[-29 -70 -13  18  54 -52  31] value -13
[ 72  16 -51 -32 -68  51] value -51
[-69  70 -40 -17  53] value -40
[60 27 47 42 41] value 47
[20 26 64 28 40 55] value 64
[ 58  23  41  55 -63  52   1] value 41
---
[[41, 47, 14, -32, -65, -25, -51],
 [-50, -34, 57, -23, -41, -21, -5],
 [78, 28, 1, 27, -3, -20, -6]] Answer: 41

[[-16, -23, 4, 1, -25],
 [55, 83, 41, -24, -4],
 [28, 37, 24, -26, -22]] Answer: -16

[[-5, 6, 21, 6, -24],
 [-14, 14, 13, -7, -10],
 [-51, -79, 49, -33, -25]] Answer: -5

[[18, 17, 33, 13, -13],
 [60, 2, 75, 42, -9],
 [-25, 24, 13, 8, -27]] Answer: 18

[[-16, 70, -6, 18, -10],
 [19, -19, -24, 1, 19],
 [-12, 28, -12, 36, 4]] Answer: -16

[[31, 76, 79, 76],
 [-1, -2, 29, 75],
 [4, 76, 79, 75]] Answer: 31
---
-11.64,7.82,14.15,-11.99,6.39 --> -11.64

0.12,0.03,0.09,-0.07
0.10,0.03,0.09,-0.06
0.16,0.01,0.12,-0.17
--> -0.06

-19.4,41.4,-185.0,-34.8,-35.3
-44.8,-101.6,117.2,-31.9,-29.9
--> -44.8

-0.576,1.818,-1.162,-1.822,0.104 --> -0.576

1.44,0.01,-0.05,0.85,-1.08 --> 1.44

-10.573,6.130,13.054,-18.080,7.735,4.356 --> 6.130

-124.067,91.969,60.105,130.895,-7.601,-20.811
169.169,52.459,-158.625,-37.349,100.195,-124.278
--> 52.459

4.78,14.83,4.31,3.43,-18.17
7.73,-4.72,11.14,7.88,10.61
--> 7.73
---
[86 33 49 64 73 21] ⇒ 86, 21

[[91 96 94  4 83 89]
 [94 95 93 11 94 92]] ⇒ 96, 4

[[2367 2217 6682 5729]
 [7653 7325 6306 6546]
 [9640 9622 7287 5564]] ⇒ 9640, 2217

[913 898 203 514 901] ⇒ 913, 203

[[72 54 55 48]
 [ 6  1 81 23]
 [91 33 32 88]] ⇒ 91, 1

[[-496  476  383  433 -622 -752]
 [ 557 -429 -866 -275   96  259]
 [  37  612 -765  531 -469 -980]] ⇒ 612, -980

[55 16 33 75] ⇒ 75, 16

[61 25 35 87] ⇒ 87, 25
---
[[ 31 -64 -47  12 -45  23]
 [-21  66 -45  -3  36   8]
 [-66  56 -10 -47 -73 -51]] result: 31

[[  5 -25 -31  39   7 -51]
 [ 15  11  22 -21 -49 -52]
 [ -2 -10 -30  -1 -71  13]] result: 5

[[-52  -7 -70  56]
 [ 13 -43  61 -64]
 [ 24 -24  18 -65]] result: -52

[[ 84  48 -60  12  20]
 [ 37   5 -34   0  46]
 [-81 -48  32  -2 -17]] result: 84

[[-82   3   1   8]
 [-32 -64  16  30]
 [-20  -1 -73  -9]] result: -82

[[-70 -20  38  38  72  -7]
 [  2  19   9 -71 -25  18]
 [ -4 -70  36  35  79 -62]] result: -70
---
((-7, 34, -33, 4), (67, 64, -57, -5), (18, -32, 9, -24)) --> -5
((-1, 14, 13, -14, -4), (-30, 76, 72, -56, 40)) --> -4
((10, -43, -56, 50), (75, 11, 1, -77)) --> 50
((16, -19, -67, -19, 18, -35), (-55, 34, 39, 72, 27, -40)) --> -35
((83, -4, 45, 29), (36, 38, 10, -20)) --> 29
((-69, -71, -19, 27, 71, 75), (81, -49, 65, -60, 58, -80), (49, -80, -66, 71, 79, -61)) --> -80
((-43, 0, -1, 6, 0, -3, 42), (1, 1, 2, -74, -1, 0, 3)) --> 42
((48, 6, 76, -49, 4, 26, 5), (43, 58, -13, -27, 69, 18, 1)) --> 5
---
[[31, 5, -24, 14, -20, 24], [-5, -13, -8, -4, -5, -6], [-11, -5, 24, -27, -24, 10]] ⇒ -13
[[3, 4, 2, 7, 3, 5, 1], [4, 0, 1, 7, 3, 3, 3]] ⇒ 0
[[8, 5, 3, 8, 3, 4], [0, 0, 9, 2, 7, 5], [6, 8, 3, 7, 8, 7]] ⇒ 0
[[95, 102, 94, 120, 101], [209, 57, 84, 76, 48]] ⇒ 57
[[-300, -91, 226, -321, -961, 383, -693], [-345, -15, 328, -521, -761, 699, -738]] ⇒ -15
[[-153, -74, 776, 112, -610, 5], [-346, 107, -761, 57, 691, -165], [-21, -422, -734, -113, 202, -327]] ⇒ 107
[[82, 96, 77, 62, 93], [89, 42, 56, 88, 17]] ⇒ 42
[[39, 43, 111, 64, 240, 63, 75], [72, 80, 111, 92, 174, 121, 99]] ⇒ 80
